Each row is where one point has got to under a steady rotation. How many ticks took it there?
The counts run from 0 to 442.
[-16.4 -14.0 -11.6   2.0  12.3  -2.4  19.8  21.2  -1.7   2.9  31.0  18.9
  19.3 -10.9  29.2 -14.6   5.2  16.4  17.6 -30.0 -23.9  20.4  44.1  21.7
   9.6  16.9 -17.9  -5.1  16.7  -3.0  37.0 -18.6   9.5  19.8   2.0 -27.4
 -17.5  11.7   1.7] | 190
[  6.6   1.8 -22.1 -34.1  -2.7  -6.5  10.9 -15.0  -4.9 -22.9 -39.7   5.2
  21.1 -20.6  27.1 -42.2   1.2  -6.2  -3.8  -2.8  -8.7 -14.4   5.3   5.3
 -11.2  -2.6   3.0 -13.7  -8.9  -6.8 -42.3  21.1   6.0  40.1  12.7  12.3
  -2.1  44.2  -3.9] | 285
[  0.2   3.2   0.5 -19.4  15.9 -19.1  36.1 -34.2   3.8 -10.1  -4.1  16.6
   4.4 -41.2   2.6 -20.3 -11.5  21.3  16.9 -34.8  -7.9   4.9 -10.0  -6.6
   7.6  10.4   2.5 -32.9  49.4   3.1  16.7 -21.5  -3.9  12.2  -9.3   0.5
  12.1  -5.1 -17.5] | 89
[-13.9  -5.3 -28.6 -37.2  25.3  -1.7  24.9 -12.6 -11.3   1.7 -29.7  -3.0
  -1.5 -11.4  27.4 -18.5  -8.3  -6.3  -1.6 -16.1  -1.0  -0.5  30.5  14.4
  -5.3  11.2  -2.7 -12.8 -32.5   6.1  -1.5  -4.5  11.8   7.1  22.2 -16.1
  -3.1  64.2 -20.1] | 356
[  4.3   8.1 -42.5  -3.7  26.5  -0.3  -2.8  26.7 -34.4  12.4 -13.9  -0.1
  50.1 -28.3   5.7 -13.5  21.7   2.9  -5.7 -11.9  24.7 -24.0   8.4  40.3
  -1.5  -3.5 -17.6   0.4  16.4   7.1 -11.1  14.9  -0.4  23.4   1.1   1.9
   3.5  25.4   8.7] | 182
[  6.8  -3.2 -30.7 -22.2 -11.1 -15.9  19.7  -3.5  -4.8   4.1  -9.8  13.5
  13.4 -13.3  14.5 -19.5   7.6 -23.4 -13.3 -28.1 -13.0   2.9  30.7  -8.3
 -20.9 -21.1 -13.8  -0.7 -25.1 -17.8 -25.1   2.3  17.4  43.4  30.6  13.0
   9.3  39.7   7.8] | 426
[ 12.2 -11.0 -27.6 -19.5  19.8 -10.5  14.1  33.5 -32.7  -3.7  -1.6 -18.5
  25.6 -22.2   0.1  -1.8  16.1 -15.9 -14.0 -14.2  23.5 -29.1  11.9  26.3
  -9.6 -23.8 -28.9  20.2  26.0   7.5  -9.9  10.6  -2.5  18.3  -5.9  -6.7
   9.0  15.0  29.3] | 397
[ 12.3 -16.0 -20.7 -25.7  16.9  -2.8  53.7   2.6  19.7 -12.2  -5.7  -5.5
  17.5 -17.1  16.9  -9.4  -0.4 -23.4  -5.0 -14.1   0.3 -28.1  40.1   9.6
 -13.0 -23.3  11.3   6.6  18.3  -1.4 -16.3  -4.4  -2.9  23.7  24.3   4.7
  28.9  22.3 -14.4] | 36
[  9.0 -23.5  -9.7 -40.6   7.5 -15.6  26.4  20.9  -7.9 -57.7 -25.0 -26.4
  -4.0 -20.8   7.2 -17.4   4.6  -2.4 -13.1  -5.7   7.8  -8.1  -3.3  19.7
  -2.4   5.3 -29.6  16.9  18.7  25.2   7.4  -3.1 -11.1   5.2 -16.7 -28.4
 -13.7  19.8  20.1] | 7
[-10.7   4.7  18.2 -19.7  19.0  -0.8  23.9 -45.0  -7.6   2.6   7.6  16.3
  -6.1 -38.1   1.4  11.0  -9.8  21.7 -12.0 -31.2  26.6   3.6  -9.1  22.4
   4.9  -2.0  -9.7  20.6  35.0   2.4  32.0 -28.0  12.7   8.5   6.3   9.6
 -26.1  16.4   2.2] | 379
[  3.7 -36.1  -4.9 -32.1  -1.4 -12.6  16.8  19.0  -7.7 -37.1 -22.8  -6.8
  -6.4 -36.9  -1.0 -17.6   9.1  -8.9 -13.1 -22.3  -9.2  15.5  21.4   7.9
  -6.7  21.1 -21.3   2.8   0.7  12.7  -8.5   9.6   7.6  42.4 -16.5  -4.8
  11.5  17.2  41.9] | 363
[  1.2  -8.2 -19.3  -5.8 -13.1 -28.4   9.4  -7.6 -15.6 -19.4 -17.3  -4.2
   9.6  13.3  28.5 -28.6  18.0 -24.2  -9.7   3.2  -5.1 -18.8  17.9   1.0
   4.4 -16.0 -27.2   3.1 -23.2 -26.0 -13.1  -1.0  40.3  34.7   1.5  14.1
 -14.7  37.0 -20.3] | 422
[-13.0  -6.2 -12.9  -7.7  -7.5 -11.0  25.3 -17.5  19.4   5.4  -2.5  33.1
   8.0 -10.8  32.6 -14.0   3.6  -3.1 -15.4 -18.5 -16.6  24.5  30.1   7.2
   2.9   9.8  -4.6  10.0 -21.9 -12.1  -0.7 -15.6  32.0  23.9  34.7   7.9
 -18.2  49.9 -10.8] | 352
[  5.9 -10.6  -9.3  -9.1 -11.7  -5.9  24.4  35.4 -11.0 -19.3  26.7  -4.6
  29.5  -1.8  20.4 -29.4  10.3  -4.7  17.4  -9.8 -28.1 -10.7  33.6   2.1
  -3.0 -31.7 -25.4   3.3  28.8 -18.6   9.6  -4.5   1.5  27.8  -7.0 -14.8
 -21.5  -1.6  22.7] | 261
[  4.1 -23.5 -21.7 -11.5  26.4  -6.8   5.7  49.7 -40.5 -18.3   4.6 -27.9
  25.9  -2.6  -5.8 -21.0  25.3  -4.7   1.7 -11.5  18.1 -17.7  21.8  19.8
 -12.8 -20.8 -36.1   5.3   5.2  -3.8  20.6   4.9   2.8  30.3  -7.0 -14.8
 -12.9  18.4  20.9] | 43
[  0.1  -2.8 -16.7  -3.2  -2.4 -13.6  21.1  15.6 -19.3  17.5  31.2  16.5
  12.5 -16.0  10.0 -16.9   3.1  -8.4  24.6 -40.5 -35.4   5.0  41.4  -8.6
 -12.5 -26.7 -22.6 -17.3  13.9 -25.1  20.6 -20.0  11.1  30.7   1.7  -8.4
 -12.8   3.2  11.7] | 264
[  5.7  13.9  -4.0  -8.5   0.4  -5.2  36.8 -37.9   6.0   6.4  -5.7  17.6
 -21.0 -70.2   1.0  -1.8  -6.6   2.3   1.2 -38.8  -7.3 -14.7   7.3  12.5
  16.1   8.3  -4.2   1.6  44.5  13.3  18.2 -23.0   9.9  10.0  -1.6   8.5
 -11.8  -2.5   1.5] | 163
[-21.1 -15.7   8.4  16.8 -18.7  -8.5  -2.7 -18.9   4.8  -2.9 -12.8  -8.4
 -16.4 -31.1  -9.6 -11.9   5.1  10.1 -17.6  -9.8  -6.1  -6.2  14.4  35.7
  17.9   2.8 -15.8   9.3  15.1  13.0   5.2  -0.6  53.9  64.6  22.0  11.1
 -12.4   1.2 -10.3] | 274
[ -8.1  -0.3 -12.3 -19.2 -19.0 -37.9   6.3 -12.1 -10.5   1.0  -4.0  -5.0
  17.8  17.0  20.0 -23.2   2.4  -4.0 -27.1  -2.5  -5.5  -1.4  -2.5   5.7
 -20.5 -37.4 -33.8  15.3  -8.7 -17.8 -23.4  -4.4  37.9  30.5  24.1   2.1
 -14.5  44.5  -4.0] | 209
[  7.7   2.4 -21.9 -31.5  11.6 -26.5  30.7 -22.3 -40.9 -10.8  -6.8   2.4
  -1.9 -25.0  13.5 -24.7  -7.3  -6.6  24.2 -36.8 -17.5  -1.1  -8.8 -21.2
   0.8  11.9 -20.1 -31.5  22.0 -14.0  13.8 -23.1   3.2  -4.2 -29.4 -10.5
   2.5  14.2  -5.3] | 230
[-35.9   6.2   6.3 -12.4   9.0   0.8  -9.5 -36.7 -24.6   5.2 -22.7 -15.1
 -19.2 -24.0  10.7 -14.3 -14.2  17.8   6.6 -18.9   0.3 -23.1  13.5  45.1
  16.8   2.3 -10.4 -10.5  22.4   9.9   6.8   5.0  37.7  44.3   1.7  -6.4
 -24.9  22.0 -11.5] | 57
[-25.5  10.7   3.0 -12.4  18.9   2.4   1.3 -21.9 -15.3  11.3   1.6 -11.4
  -8.0 -26.6  -4.0 -27.7 -11.5  32.8  17.9 -16.6  -1.5  -6.5  -1.6  38.6
   5.0 -21.7   0.2 -29.5  23.4  11.9  27.5  -8.0   8.8  23.1  23.0 -21.8
 -31.3  23.7 -23.7] | 55
[ 13.5 -19.0 -16.1 -10.2 -14.2 -42.1  28.2  16.3  -4.2 -25.1   0.3  10.9
  11.3 -23.8   4.8 -25.8  13.6  -0.3   4.3 -29.2 -27.9  27.1  -2.0 -22.4
  -6.2  14.5 -31.9 -14.0  28.7  -2.2   0.5 -18.5   2.8  18.4 -24.5  -7.7
  14.1  -9.9  15.8] | 12
[ -5.7   3.2 -26.8 -24.2  15.0   2.2   4.4 -10.4   3.5   8.1 -18.1  29.9
  14.2 -47.2   5.5 -17.4   3.8  21.3 -19.6 -25.5  -0.4  24.3   4.2  20.7
 -13.8  21.8   0.6 -15.0 -11.6  12.6 -15.0   1.5   0.1  18.7  33.1   6.9
   2.0  54.3   9.2] | 215
[ 10.4  13.1  -9.2 -39.6   6.8 -23.9  30.2 -30.6 -34.8  -8.5  -2.7 -17.4
 -10.0 -23.6  -3.1 -26.1 -12.3  -2.7  14.9 -25.1   3.3 -27.7 -23.8  -6.2
  -4.2 -35.4 -23.7 -22.7  33.2 -12.3   5.2 -15.5  -5.7  -2.5 -18.6  -3.7
 -17.1   8.3  -1.3] | 232
[  5.6  -3.7 -19.3 -16.0   4.2 -26.9  21.2 -23.8  -7.1 -35.1 -24.4   1.5
  15.8   0.4  18.3 -37.4  11.9  -4.6  -3.4   0.8  -1.2   5.9 -10.1 -17.3
  -9.4  -0.4 -17.0 -13.4 -32.6 -19.3  -1.9 -18.3  17.8   9.4   9.5  16.8
 -18.8  48.6 -32.8] | 67
[-16.4  15.9 -30.5  11.8   5.5 -21.8  -0.6   3.0 -20.2  25.6   3.6  11.1
  27.5 -15.1  25.6 -21.9  -3.9  20.3  21.4 -27.8 -25.6  -4.3  18.5  32.3
  14.3   0.9 -18.7 -36.3  32.3   4.0  22.2 -17.1  21.8  13.0  -3.4 -29.7
 -12.6  13.8 -25.2] | 407
[  5.4  -3.7 -29.2 -18.6  41.8 -11.8  17.4  19.2 -16.9  11.0   5.0  -1.9
  51.1 -14.2  -9.5 -13.7  13.9   6.6 -11.1 -15.6  39.3 -16.9   5.1  26.3
 -17.6 -31.0 -11.2  -7.6  12.5  -4.3   3.7   0.3 -16.2  11.6  20.9   4.0
  15.0  28.1  -8.1] | 180
[ -4.8  10.1 -22.5 -21.0  -6.0 -42.6  -4.3  -2.7 -45.0  -3.7  -9.4   2.9
  17.0  -9.5  16.4 -34.2   4.9  16.4   6.1 -22.4 -22.1  14.2 -29.2  -3.7
  -5.5  -4.7 -41.6 -34.0  17.0  -7.9   2.3  -7.8  17.9   9.9 -32.5 -17.0
 -13.2   9.8   9.0] | 370
[  0.4 -13.1  -7.2 -49.2  33.9  10.6  38.7  -8.4  -2.2 -26.1 -19.7  -2.0
  -8.7 -40.2   6.4  -6.8  -6.7   0.5 -16.7 -23.2  15.9   2.9   9.3  15.5
  -9.3   4.3  -3.2   5.7  -5.0  22.0   9.1 -12.4 -16.9  -9.5  15.3 -15.6
  -1.8  46.7   5.8] | 3
[ 10.9 -20.2 -23.9  -4.8  14.1  11.1  29.8  30.7   3.6  -2.1  -4.7  13.4
  14.8 -54.8   8.6  -0.8  21.3 -14.6  -9.3 -27.7  -1.9  -4.9  46.4  29.5
  12.2  15.6 -12.1  20.4  19.8  22.3  11.1  -2.1   2.3  15.5  11.7  -5.7
   3.3   7.0  22.2] | 326
[ 23.7 -12.3 -26.1   5.7 -13.5 -46.9  41.9  -3.8  18.5 -23.3 -16.5   6.6
  32.4  -6.1   7.6 -14.4  16.7 -18.2 -20.7  -5.2  -6.8 -10.1   5.6  -8.7
   4.0 -10.9 -14.8   0.8  24.2  -2.1 -14.0 -15.0  25.0  23.4  15.3  20.0
  31.4   5.6 -30.7] | 174
[  6.9   5.7 -27.4 -10.2 -29.1 -29.6   3.8  -9.7  11.5  -1.7 -22.4  19.7
  18.9 -17.1  12.9 -32.2   8.6   7.7 -29.4  -5.8 -21.1   8.1  -5.0   3.6
 -12.9 -17.3 -14.0  -2.3  -8.4  -8.9 -36.1   0.3  19.9  32.0  33.0  18.1
  -6.3  47.7   0.4] | 211
[  6.2  11.5 -24.6   9.4  -8.3 -10.8  14.6   3.8 -18.6  26.3  14.5   7.9
   0.3 -41.8  -9.6 -37.8   8.0   7.3  21.0 -32.7 -22.5  -0.9  17.3   4.3
  -5.6 -23.7 -13.4 -41.5  10.9 -13.4  32.8 -20.0   7.5  16.6  14.5  -5.6
 -23.0   8.7 -14.5] | 266
[  9.0 -21.3 -11.7 -25.5  48.5   9.7  35.1  26.1  -2.7 -30.6   3.1  -4.8
  30.7 -28.7  -1.5 -14.6  13.9   7.8   4.9 -12.6  30.1 -10.6  24.2  21.9
   0.4   1.7   9.3   5.1  27.3  11.4  18.6  -0.5 -26.0  16.8   5.0  -3.1
   4.0  13.3  -9.0] | 254
